In the data rows, zero lies at 7.5, halfway between 7 and 8.
Some points, one per row:
[6 7 5 13 7 5 4 7 8 7 5 6 11 11 8 10 10 6 7 10 7]
[12 9 4 15 8 10 5 7 6 10 4 3 12 8 10 7 11 7 6 10 9]
[8 7 13 7 3 5 15 10 8 12 6 15 2 9 8 10 2 5 3 2 12]
[13 9 5 11 6 9 10 13 9 5 5 7 9 7 7 7 9 9 5 10 4]
[8 10 6 12 4 5 4 9 5 5 2 6 9 10 8 11 11 11 10 9 7]
[7 7 8 5 10 7 9 6 6 8 12 4 8 6 7 4 9 7 7 6 9]
[10 10 6 10 3 7 6 9 5 5 2 9 8 9 9 10 9 13 11 8 8]
[8 7 8 3 10 9 11 9 9 7 11 9 7 6 7 6 7 6 10 4 6]
[12 4 7 7 7 7 14 5 10 11 14 9 13 6 8 2 10 5 13 0 11]
[14 9 6 13 4 10 8 9 9 8 3 6 7 7 9 9 6 10 6 9 8]
[3 6 9 4 8 6 8 4 5 8 9 7 6 7 7 8 6 8 8 5 10]
[6 6 8 4 9 6 10 7 10 7 11 8 5 6 5 9 4 5 5 5 7]
[12 8 6 15 4 7 7 7 9 9 5 3 10 9 9 9 8 9 5 9 10]
[9 9 6 10 6 7 6 12 8 4 4 8 7 8 6 10 8 10 7 11 3]
[6 10 5 11 8 8 2 7 4 7 4 6 11 11 10 8 12 8 10 10 8]
[12 10 3 15 9 10 4 9 6 9 4 3 12 7 8 7 12 5 6 12 6]
[6 6 9 3 9 7 10 8 8 6 10 9 5 6 5 8 5 7 7 6 5]
[2 8 8 0 15 12 5 7 7 7 11 9 6 6 7 5 6 3 7 8 5]
[4 6 14 5 4 3 15 10 8 10 8 15 2 10 7 9 2 5 0 5 11]
[10 11 5 9 9 10 5 14 9 4 5 7 9 9 7 8 11 7 7 11 2]
[11 8 12 8 4 7 15 11 10 12 6 15 2 8 7 10 1 3 1 1 11]
[5 9 8 0 12 11 7 9 8 6 10 11 6 6 7 6 7 6 12 5 4]
[8 10 5 12 9 10 2 9 5 8 3 6 10 9 10 8 11 8 9 12 6]
[12 10 4 13 10 10 4 12 8 7 4 7 12 7 8 7 12 6 9 11 3]
[5 4 10 6 10 8 8 3 8 12 10 9 8 6 9 7 5 5 10 5 9]
[1 5 10 2 6 2 9 4 8 5 12 6 4 8 5 8 4 7 5 7 9]
[8 8 6 11 8 9 6 9 7 8 5 8 11 9 9 7 10 8 9 10 6]
[9 6 9 6 9 10 10 5 8 10 9 8 5 4 8 8 3 7 7 4 9]
[7 11 6 9 6 8 3 10 5 5 3 7 8 9 8 8 10 10 9 10 6]
[6 3 10 5 11 8 8 3 8 11 14 5 9 5 8 3 7 7 6 8 9]
[10 6 7 5 9 10 11 6 8 9 11 8 8 4 7 4 7 6 9 3 9]
[8 5 8 3 10 8 12 7 7 8 13 9 11 5 6 2 11 7 11 3 6]
[7 10 8 1 7 7 10 11 7 3 9 8 3 7 5 9 6 9 9 3 7]
[10 8 5 15 4 5 4 6 6 9 4 4 11 8 8 8 11 9 8 10 9]
[5 4 9 5 8 5 9 3 7 9 13 6 9 8 7 5 8 6 8 5 10]
[5 6 9 1 8 6 9 7 8 6 11 11 6 6 5 6 7 7 10 4 6]
[12 10 3 15 8 10 3 9 8 9 4 4 10 7 9 8 10 6 7 11 7]
[14 8 5 15 4 8 7 7 9 11 3 4 11 9 11 11 9 8 8 7 11]
[12 10 5 10 7 9 6 12 8 5 5 6 9 8 8 7 10 9 8 10 5]
[7 10 5 13 8 8 2 7 5 8 4 3 9 9 9 9 10 7 6 12 8]
[7 9 5 13 8 7 2 8 5 8 3 7 11 9 9 9 12 8 10 11 6]
[7 6 9 6 8 9 9 4 6 11 8 9 7 6 9 8 7 7 12 3 11]
[5 7 9 5 9 7 7 5 5 8 10 4 7 7 8 7 8 8 8 6 10]
[11 9 4 15 7 7 3 9 7 8 4 4 11 8 8 9 12 8 8 11 6]
[8 8 6 11 7 8 5 10 8 7 3 8 8 8 8 10 7 7 6 12 5]
[3 9 8 0 8 7 8 7 8 3 10 10 3 8 5 7 5 7 11 4 7]
[3 5 10 0 7 4 10 6 8 5 13 10 7 9 5 6 8 8 11 4 7]
[9 5 8 8 9 9 10 5 9 11 11 5 7 4 7 6 6 5 6 5 9]
[4 9 8 0 8 6 10 10 5 1 11 10 6 8 5 5 9 10 12 3 5]
[7 7 9 4 11 11 9 7 7 9 11 8 9 6 9 5 8 6 11 4 8]
[2 6 8 2 9 5 7 3 6 7 12 9 8 9 7 5 9 6 13 3 10]
[7 8 7 12 8 9 3 9 11 7 5 5 7 8 8 11 5 6 3 14 4]
[9 8 6 7 10 10 9 6 8 10 10 4 6 4 7 6 5 4 6 5 10]
[10 7 7 15 4 5 6 8 6 8 2 6 9 8 8 11 9 11 6 11 7]
[10 6 8 14 5 8 6 7 5 10 2 9 10 7 10 9 10 12 9 11 6]
[8 10 6 11 5 7 3 8 6 6 3 7 8 9 9 9 9 10 10 10 8]
[8 10 4 13 6 6 4 10 7 6 4 5 8 9 7 9 10 8 6 11 6]
[7 11 5 13 8 9 1 7 7 8 5 3 9 10 10 9 10 6 8 11 9]
[6 8 9 0 7 7 12 9 8 3 10 10 4 6 5 7 4 9 8 4 6]
[5 8 7 4 9 7 6 2 6 8 13 4 9 8 9 3 10 6 10 4 13]
[11 5 12 7 1 5 15 10 12 12 8 15 2 8 7 8 0 3 0 1 13]
Then 10 other points, each followed by its number:
[6 7 10 1 8 8 9 7 8 6 10 9 4 5 6 6 5 10 8 6 7] 0
[6 6 9 4 8 6 10 5 4 8 10 7 8 7 7 6 9 10 9 4 9] 1
[10 7 5 14 4 7 5 6 6 9 4 8 11 8 9 7 10 10 11 9 8] 2
[8 4 9 5 8 8 11 4 9 10 11 8 7 5 7 5 5 7 7 5 9] 3
[7 7 6 15 4 5 3 4 6 10 4 3 10 10 10 10 9 9 7 11 11] 4
[9 9 5 10 7 9 6 9 8 6 6 6 10 10 9 7 9 7 8 9 7] 5
[10 9 5 15 6 8 3 7 3 10 3 4 11 9 10 8 12 10 9 11 9] 6
[9 9 14 2 5 8 15 15 11 8 6 15 0 9 7 10 1 6 4 2 7] 7
[8 9 6 10 9 10 3 9 7 7 5 8 10 9 9 7 10 8 10 11 5] 8
[7 12 6 6 7 9 4 13 6 2 3 6 6 10 8 10 8 11 6 12 4] 9
Which of these numbered points is nearest to each point below, ignoring the 3 directions in which the first points spread most? Its number follows each.
[7 8 6 5 9 8 9 6 8 7 12 6 8 7 6 5 8 4 9 3 10] > 5
[7 10 7 3 11 10 9 9 6 6 10 5 5 5 6 6 6 6 5 6 8] > 9
[4 8 10 0 8 6 10 10 9 1 12 10 4 9 5 7 6 9 10 4 6] > 5
[8 5 9 5 5 5 10 5 9 8 10 9 6 6 6 7 6 9 11 3 9] > 2
[8 8 7 2 9 9 11 8 8 6 11 8 7 6 6 5 6 6 9 3 8] > 5
[1 6 10 0 9 5 5 3 8 6 13 8 6 9 6 6 7 7 10 6 9] > 4
[8 10 5 11 9 9 3 9 6 7 4 4 9 9 9 8 10 8 6 12 6] > 9
[4 9 6 10 6 6 1 5 7 7 6 3 9 12 9 9 9 8 6 12 10] > 4
[13 9 5 15 5 10 5 5 10 12 3 1 8 7 11 11 5 5 3 10 12] > 9
[8 7 7 9 5 5 7 11 9 4 4 9 7 8 6 10 7 10 5 12 3] > 3
[13 4 9 7 5 7 15 5 5 11 10 7 9 4 8 4 9 12 9 2 11] > 1
[4 7 8 3 8 7 7 4 3 8 9 8 7 7 8 5 9 9 11 4 10] > 6
[5 4 11 2 7 6 10 4 6 9 10 12 8 7 8 5 8 11 14 3 9] > 2
[12 9 12 7 6 9 15 14 7 12 5 15 3 7 8 8 4 6 2 2 9] > 7
[5 7 9 3 12 10 7 7 7 8 10 9 7 6 7 7 7 6 10 6 6] > 8
[9 9 5 15 8 9 3 7 7 9 5 1 11 8 10 8 10 6 4 12 9] > 9
[6 8 7 4 11 9 8 5 7 8 13 5 9 7 8 4 10 5 10 4 10] > 5
[6 12 6 6 8 8 1 12 8 2 3 10 5 9 7 10 7 9 10 12 2] > 8
[11 9 6 11 8 10 5 9 7 7 4 8 10 8 9 7 10 9 10 11 5] > 8
[10 8 5 12 4 7 7 8 8 7 5 6 10 9 8 8 8 8 7 9 8] > 5
[4 8 8 2 10 7 6 6 7 6 11 5 5 6 6 6 6 6 5 8 8] > 9
[3 7 8 2 10 6 7 5 8 6 13 4 6 8 6 6 6 5 4 7 9] > 9
[10 10 5 12 5 6 5 10 4 5 4 5 11 10 8 7 14 11 10 9 7] > 1
[7 10 9 1 11 11 8 10 8 5 9 9 3 5 6 9 5 7 9 5 5] > 7
[8 5 9 8 9 11 9 1 9 13 10 5 6 4 9 6 3 6 5 6 13] > 0
[10 10 6 12 6 7 5 10 5 6 3 6 9 8 8 9 11 11 8 11 6] > 1
[10 10 5 11 6 8 5 8 7 6 7 3 11 11 10 7 12 9 9 9 9] > 5
[5 8 6 12 6 6 3 6 7 7 4 5 8 10 8 10 7 7 6 11 8] > 4
[9 9 7 2 12 11 9 11 8 5 9 11 6 4 5 6 7 6 11 5 3] > 7
[7 7 9 4 7 7 9 6 8 7 9 7 3 5 6 9 3 8 6 6 9] > 0
[12 9 5 13 7 9 7 10 8 7 5 5 10 8 9 8 9 8 6 10 7] > 5
[7 8 12 5 4 4 15 11 7 10 6 15 2 9 6 8 4 6 5 3 10] > 6
[8 8 8 4 9 9 8 6 5 8 10 6 7 5 8 4 9 10 11 5 9] > 0
[3 8 9 2 8 7 8 6 9 5 10 6 2 8 6 9 2 6 5 5 10] > 9
[10 10 6 8 9 9 5 15 8 3 5 10 10 9 7 8 13 9 11 10 0] > 7
[14 10 4 15 4 8 8 10 6 7 3 3 10 7 8 8 10 10 6 9 9] > 1
[10 9 8 8 1 6 9 10 8 4 4 8 7 10 8 10 7 13 8 8 7] > 1
[0 6 10 0 5 0 7 4 6 3 11 7 3 10 5 9 6 10 8 5 10] > 4
[11 10 10 14 1 5 12 12 6 11 0 14 4 11 9 11 5 9 1 9 10] > 6
[7 7 8 4 7 6 8 5 7 7 11 6 6 6 6 6 7 8 8 5 10] > 0
[11 8 5 15 7 9 6 8 7 10 4 5 11 7 9 8 9 8 6 11 7] > 3
[6 7 9 3 8 7 9 7 7 6 10 8 5 6 6 7 6 9 8 6 7] > 0
[6 5 10 0 6 5 14 10 9 4 10 12 3 6 4 9 4 9 7 4 4] > 3
[8 9 6 11 7 7 4 11 9 5 3 7 6 8 6 11 7 8 5 13 3] > 3
[3 6 11 0 10 8 8 7 6 6 10 10 5 6 6 7 6 10 9 7 5] > 0
[8 3 8 9 9 7 11 3 10 12 13 4 9 4 7 5 6 3 3 7 10] > 3
[2 8 9 0 10 6 6 7 5 5 11 9 6 8 6 7 9 8 11 6 6] > 6
[3 4 9 6 8 5 6 0 8 11 12 6 8 7 7 6 6 6 8 6 11] > 4
[8 4 9 7 7 7 13 6 10 9 11 6 6 5 7 9 4 7 5 5 9] > 3
[6 6 9 4 8 6 7 4 5 9 9 9 6 6 7 6 8 10 11 6 8] > 6
[5 8 9 0 7 9 9 5 6 6 10 10 4 6 8 5 4 10 11 4 10] > 0
[12 12 6 10 6 9 6 14 6 3 0 9 6 8 7 11 9 12 10 9 3] > 7
[9 10 4 12 7 8 3 8 8 6 5 3 8 8 8 8 8 6 4 12 8] > 9
[9 6 9 3 8 7 10 8 7 7 10 11 8 5 6 5 9 10 13 3 6] > 2
[4 5 10 0 9 6 10 6 9 6 13 9 7 7 6 5 6 8 8 5 7] > 3
[8 6 9 4 7 8 10 6 8 8 10 9 6 5 7 6 6 8 10 3 9] > 0
[3 8 12 0 8 8 11 10 4 2 9 13 4 7 6 6 7 14 11 5 4] > 1
[10 11 3 13 7 9 6 10 8 6 5 4 9 9 8 8 8 5 5 9 8] > 5
[13 10 6 10 6 9 7 12 7 5 4 7 9 7 7 6 10 12 8 11 5] > 0
[9 6 7 12 5 7 5 6 8 9 5 7 10 7 8 7 8 9 6 12 7] > 3
[6 9 5 14 6 6 2 6 5 8 3 3 8 9 9 11 8 8 5 13 9] > 4
[4 10 6 10 6 6 0 6 5 6 4 4 6 9 7 9 8 9 5 14 7] > 4
[6 8 9 2 10 9 9 8 7 6 10 8 5 7 7 8 6 7 9 5 7] > 9
[11 9 5 13 6 7 4 9 6 7 5 7 12 10 9 7 13 9 12 8 7] > 2
[6 6 12 8 7 7 15 8 10 14 8 14 3 9 9 9 0 0 0 4 12] > 8
[15 8 8 4 7 11 15 12 10 6 10 9 6 3 6 6 5 9 8 1 7] > 7
[0 6 9 2 10 6 4 1 8 8 13 5 6 8 7 5 6 5 7 7 11] > 4
[5 6 10 2 5 5 9 3 4 7 11 7 8 9 9 5 9 12 12 2 12] > 1
[4 11 7 6 4 4 3 10 9 1 5 6 4 13 7 12 6 10 6 11 6] > 4
[14 11 2 15 7 10 6 11 7 7 2 4 10 7 8 9 10 6 7 9 7] > 5
[6 8 10 0 6 6 12 9 9 3 10 9 3 7 5 9 4 9 7 4 7] > 0
[9 7 6 13 9 10 6 10 6 9 4 7 11 8 10 9 11 8 7 11 5] > 8
